[[ 17  21   6]
 [-33   0 -23]
 [ -2  -9  -5]
 [ 13 -17 -42]
 [-33 -16  19]
 [ 22  25   9]
 [  2   0   1]
 [  7 -15  13]
 [-34  -8 -20]
 [  0  -6  -1]
 [-32 -19  23]
 [-35  -7 -21]]
:
[[-35 -32   0 -34   7   2  22 -33  13  -2 -33  17]
 [ -7 -19  -6  -8 -15   0  25 -16 -17  -9   0  21]
 [-21  23  -1 -20  13   1   9  19 -42  -5 -23   6]]

[[-10 -40  22 -14 -30]
 [-12   8 -13  13  11]
 [ 10   0 -11 -28   4]
 [ 16  21   3   9  13]
 [ 11  29 -21   0  23]
 [-19 -14   3  10  -8]
 [ -7 -17   9  -1 -11]
 [  0   3  -9  -5   4]
 [ 18 -21  11 -42 -19]
 [ -2 -11   8  -3  -7]
 [ 10  29 -16   4  21]]
:
[[ 10  -2  18   0  -7 -19  11  16  10 -12 -10]
 [ 29 -11 -21   3 -17 -14  29  21   0   8 -40]
 [-16   8  11  -9   9   3 -21   3 -11 -13  22]
 [  4  -3 -42  -5  -1  10   0   9 -28  13 -14]
 [ 21  -7 -19   4 -11  -8  23  13   4  11 -30]]

[[-32 -22  14  49  12  -1]
 [ 40  20  -8 -55 -25   5]]
:
[[ 40 -32]
 [ 20 -22]
 [ -8  14]
 [-55  49]
 [-25  12]
 [  5  -1]]

[[ 21 -29 -22  27  -6  29  33 -44 -10]
 [  1 -32   5  27   5 -41  -7  -5  31]]
:
[[  1  21]
 [-32 -29]
 [  5 -22]
 [ 27  27]
 [  5  -6]
 [-41  29]
 [ -7  33]
 [ -5 -44]
 [ 31 -10]]

[[ -8 -10  15  -2  15   4  10]
 [-10  -5  -8  -4  -5  23 -14]
 [  2   0  -8  14  -9  21   0]
 [ 21  17  13   4  10 -29  17]
 [ 10   8   1   3   1  -5   6]
 [ -9 -15  50 -29  55   1  24]
 [  5  -2  37  -9  38  -7  26]]
:
[[  5  -9  10  21   2 -10  -8]
 [ -2 -15   8  17   0  -5 -10]
 [ 37  50   1  13  -8  -8  15]
 [ -9 -29   3   4  14  -4  -2]
 [ 38  55   1  10  -9  -5  15]
 [ -7   1  -5 -29  21  23   4]
 [ 26  24   6  17   0 -14  10]]

[[ -3   9  -9   4  17  -8  -1]
 [ 10  13   1  -2   3 -26   8]
 [  3 -48  -9   9   5 -19 -11]
 [  8  16  -1  -5  -1 -26  13]
 [  0  28   9   9 -23   7  -4]
 [ 36  -1  -9  -6  21  -3 -30]]
:
[[ 36   0   8   3  10  -3]
 [ -1  28  16 -48  13   9]
 [ -9   9  -1  -9   1  -9]
 [ -6   9  -5   9  -2   4]
 [ 21 -23  -1   5   3  17]
 [ -3   7 -26 -19 -26  -8]
 [-30  -4  13 -11   8  -1]]
---
[[ 11  11  16   0  16   6]
 [-14  32  15 -16  44  -7]
 [ 23 -12 -13  33 -36  27]
 [ 12  14   7  14   7  15]
 [-26   4   7 -27  21 -28]
 [-21  22   7 -16  33 -16]
 [ 11   3   5   1   3   7]
 [-31  29   3 -30  47 -22]]
:
[[ 11  16  16]
 [-14  15  44]
 [ 23 -13 -36]
 [ 12   7   7]
 [-26   7  21]
 [-21   7  33]
 [ 11   5   3]
 [-31   3  47]]

[[  7   0 -25]
 [ 42  -1 -10]]
:
[[  7 -25]
 [ 42 -10]]

[[ -7 -17 -14  10 -12  19  -3  -6]
 [  6 -15   5  10 -54  28  -4   3]
 [ -5   1  -9 -28   0   0 -26   0]
 [  6   9  13  -7  -4  25  -6  13]]
:
[[ -7 -14 -12  -3]
 [  6   5 -54  -4]
 [ -5  -9   0 -26]
 [  6  13  -4  -6]]

[[-17  -1]
 [  5  -3]
 [-13  32]
 [ 21   4]
 [ 10  17]
 [-17 -56]
 [-12  -5]
 [  6  23]
 [-24  42]
 [  0   3]
 [ -8  -7]]
:
[[-17]
 [  5]
 [-13]
 [ 21]
 [ 10]
 [-17]
 [-12]
 [  6]
 [-24]
 [  0]
 [ -8]]

[[ 25  10 -37 -16  42  33 -42]
 [  3 -13  24  17 -19   6  18]
 [-30  12 -32  25  -8   4 -28]
 [ 37 -40 -27 -26 -39  22  15]
 [-40  26  -2 -21  39  25   5]
 [-27 -17 -25  -3 -11  -3  12]
 [ 11 -28   3  -1 -14   5 -22]
 [ 18 -30  31  21  33 -35 -22]
 [ 29   2 -32 -41   7  28  -8]]
:
[[ 25 -37  42 -42]
 [  3  24 -19  18]
 [-30 -32  -8 -28]
 [ 37 -27 -39  15]
 [-40  -2  39   5]
 [-27 -25 -11  12]
 [ 11   3 -14 -22]
 [ 18  31  33 -22]
 [ 29 -32   7  -8]]

[[ -2 -18   5   5  -5  16  27 -13  48  15   0  -8  52  -3 -12 -34]
 [ -3  -3  41  50   0  -6  35  -2  11 -11  35 -13  27  -2  -5 -12]]
:
[[ -2   5  -5  27  48   0  52 -12]
 [ -3  41   0  35  11  35  27  -5]]
